In the rows, zero is written as 128.
The rows below fall into families. The same turns and mirrors carry the whole set onto itself and the rows of a family onto each other. For each named row, which other rows are in its family? Write them in the order they are listed.
These 40 rows form 5 families of 8 rows each.
veme: [158 125 132  97 101 114 114 140]
tiz: [153 127 105 118 134 148  96 128]
fisu: [127 132 136 129  95  92 102 134]
nefo: [126 121 149 142 112 103 158 144]
Zotar: [138 138 110 133 138 141  92 155]
befu: [112 143 119 165 117 140 112 124]
Kozu: [117 139 142 135 119 147 108 167]
zabi: [116 146 135 156 101 101 125 135]
kub: [143 102 103 127 120 104 136 107]
rebem: [113 100 120 126  98 109 148 124]
nezab: [129 106 138 107 139 153 140 147]
risiz: [138 146 120 153 106  98 112 118]
rege: [115 140 128 152 145 155 120 143]
gibu: [146 111 105 116 142 145 127 108]
Pota: [120 127 103 157 145 147 127 146]
kifi: [133 110 109 133 145 159 141 139]
faki: [133 117 132 131 148 161 143 131]
guvek: [148 114 125 105 100  95 130 123]
Zan: [148  99 126  97 123 111 132 149]
daru: [152 135 125 121 137 149  98 114]
pume: [130 112 127 103  91 102 112 134]
tud: [137 105 125 115 106 100 155 127]
pake: [152 111 115 128 120 117 145  98]
zipi: [160 110 138  95 121 122 135 140]
mepu: [126 128 147 134 118 114 146 172]
Neke: [126 145 158 135 128 135 110 159]
zapa: [133 109 117 138 110 120 164 115]
rume: [126 150 127 142 139 150  96 139]
Lup: [118 146 135 168 128 130 120 117]
nugud: [135 103  98 119 138 123 111 108]
tul: [115 135 133 140  98 127 129 171]
fubul: [119 145 114 156  92 117 113 134]
tevin: [131  94 117 103 145 132 126 145]
nosev: [110 127 126 163 144 137 137 125]
tidas: [117 143 147 141 103 105 125 159]
kiril: [147 109 117 100 144 149 127 132]
lig: [134 144 141 122 135 131  87 149]
duti: [107 114 139 144 105 103 147 145]
mivut: [146 140 141 131 101  91 112 126]
nuv: [141 125 111 126 127 137 106  93]

The rest of the family of daru: nefo, faki, pake, zipi, Neke, Lup, mivut
The rest of the family of tidas: zabi, rege, gibu, guvek, tud, rume, kiril
The rest of the family of tiz: fisu, befu, Kozu, kub, kifi, Zan, duti

The rows below fall into families. The same turns and mirrors carry the whole set onto itself and the rows of a family onto each other. For each named row, which other rows are in its family? Write them in the order they are listed.
These 32 rows form 4 families of 8 rows each.
bir: [148 156 150 149 129  95 103 104 119 152 151 152 113 142 120 114 140 137
 126]
livud: [143 110  92  90 143 135 155 144 119 112 128 139 134 117 116 128 119 108
 139]
lape: [143 105 118  88 142 139 147 134 139  91 128 119 137 138 130 130 135 119
 139]
far: [118 168 132 166 123 120 120 128 119 166 148 141 145 101 133 110 135 136
 126]
mel: [134 117 121  96 140 147 156 139 142  92 118 116 147 132 131 147 133 132
 130]
nonit: [162 126 109  92 128 117 137 127 123 114 133 149 122 169 150 143 123 120
 128]
zivi: [111 132 119 122 135 132 152 148 132 107 106 146 152 147 156 155 113 122
 116]
Fut: [148 143 112 104 124 130 151 134 127 115 118 147 136 160 153 166 119 138
 115]
fek: [ 98 155 150 168 113 112 130 110 135 158 127 143 128 113 125 136 123 135
 110]
vonun: [134 173 154 160 126 108 116 111 124 154 136 149 126 133 123 137 135 156
 112]
derak: [131 125  95  99 140 145 166 149 123 114 115 138 144 110 121 146 116 123
 127]
zurir: [131 127 121  98 132 146 162 138 139  96 116 126 142 144 153 135 137 134
 121]
lopiv: [137 158 154 158 138 109 108 113 129 148 137 135 134 115  90 154 129 155
 125]
vigug: [131 143 129 155 136 112 103 125 120 159 162 131 142  92 103 107 132 121
 147]
ranar: [130 124 153 147 141 106 104 104 134 159 165 116 125 100 117 114 131 143
 132]
mub: [118 147 155 157 131 114 119 108 135 164 154 124 129 105 141 119 132 157
 113]
zuzu: [120 136 155 154 140 115 113 108 138 160 155 114 135  93 118 130 128 155
 122]
zaf: [121 118 145 149 127  95 105 101 131 151 151 136 113 114  97 114 124 106
 139]
difi: [119 157 131 164 133 122 114 130 124 162 149 130 152  86 107 125 129 136
 135]
vodu: [141 116 119  90 134 138 153 133 136  95 127 128 132 151 152 118 140 121
 130]
Kuf: [112 142 146 156 112  97 119 102 128 159 143 151 109 130 134 104 130 115
 120]
babo: [125 119 116 110 134 118 140 140 125 107 122 154 134 164 166 122 120 102
 127]
gike: [130 136  95 101 131 143 172 147 119 119 115 149 137 125 147 131 122 123
 119]
tofir: [151 141 150 146 141  97  95 106 124 146 153 137 121 124  87 130 133 136
 139]
dit: [133  95 114 102 148 115 126 140 129 100 130 140 138 148 129 133 114  94
 146]
Lodot: [107 132 149 161 128 109 116 109 138 151 135 128 132  97  88 147 118 127
 129]
buta: [141 121  92  91 134 133 160 142 115 117 127 150 126 132 142 113 124 108
 130]
detif: [129 153 129 156 126 110 109 123 116 165 161 143 134 107 128  92 137 121
 138]
tevo: [119 109 118 114 150 129 138 148 136  99 113 132 157 131 119 165 107 113
 136]
fala: [164 111 109  89 140 119 129 129 127 107 135 135 131 151 118 160 116 119
 141]
Vezo: [151 127 113 101 137 131 143 136 132 109 119 133 145 142 121 183 112 137
 127]
tuv: [127 135 154 149 133 106 111 103 131 163 164 126 120 112 140 103 135 144
 123]

The rest of the family of dit: zivi, fek, zaf, Kuf, babo, Lodot, tevo
The rest of the family of mel: lape, zurir, ranar, mub, zuzu, vodu, tuv
The rest of the family of livud: far, derak, vigug, difi, gike, buta, detif

The rows below fall into families. The same turns and mirrors carry the whole set onto itself and the rows of a family onto each other. For each named row, which other rows are in its family? Write them in the order they are listed.
These 30 rows form 10 families of 3 rows each.
mup: [ 92 136 131 104 168 139 178 144 187 103 179  75 109]
kavi: [ 90 135 130 103 156 163 177 136 174  86 186  82 102]
Fubaz: [134 130 110 111 137 185 135 118 137 119 148 107 127]
sez: [139 145 117 103 126 190 138 119 155 121 142  96 117]
Ludab: [145 131 114  96 136 180 129 124 152 110 138  97 118]
gufep: [100 160 135 112 168 143 177 148 183  85 176  84 106]
vigu: [ 88 148 133 107 159 144 181 143 189  93 177  81 109]
zaduv: [ 94 142 137 109 168 149 183 137 189  86 175  85 120]
kep: [134 141 107  97 144 188 128 116 155 119 143 110 124]
dos: [ 85 142 122 100 176 153 170 141 190  92 175  94 116]
gusi: [142 133 112 104 124 181 133 106 142 115 156 106 108]
mafip: [126 133 101 108 126 184 144 118 140 116 136 105 109]
git: [ 83 133 127 112 170 153 178 145 169  94 180  88 121]
nus: [130 148 109 120 134  90 144 111 168 124 167 124 110]
mome: [ 95 138 124 122 163 149 182 139 171  78 185  79 117]
supi: [133 138 102 135 140  95 149 110 153 106 176 118 117]
pilag: [119 136 104 126 149  93 144 114 154 120 176 129 121]
nibob: [123 145 101 114 154  96 137 111 172 119 168 134 117]
bune: [136 139 108 116 142  91 141 112 165 131 167 115 111]
lev: [148 158 121 109 137 187 138 123 149 109 144  97 111]
luga: [134 135 108 112 146  87 138 118 166 112 163 121 112]
koz: [ 95 133 130  98 168 142 171 150 187  84 171  80 109]
tiv: [141 133 118 100 135 188 137 120 153 126 145  87 116]
tunos: [145 140 122 106 136 190 140 111 154 112 142 103 126]
boki: [135 143 116 124 144  92 146 104 169 114 168 129 119]
fir: [120 138 110 120 140  89 151 108 163 110 186 124 100]
fezod: [113 137  94 123 135  94 152 114 155 117 163 126 104]
Pizif: [140 161 114 123 142  96 140 114 162 114 166 123 107]
Vobod: [ 78 135 116 109 158 150 185 143 171  91 168  87 103]
Vanuf: [142 135 109 120 132 187 142 114 138 105 152  95 123]

The rest of the family of luga: Ludab, koz
The rest of the family of tunos: zaduv, boki
The rest of the family of git: Fubaz, pilag
The rest of the family of mome: supi, Vanuf
The rest of the family of lev: gufep, Pizif
The rest of the family of fezod: mafip, Vobod
The rest of the family of nus: sez, vigu
The rest of the family of gusi: kavi, fir

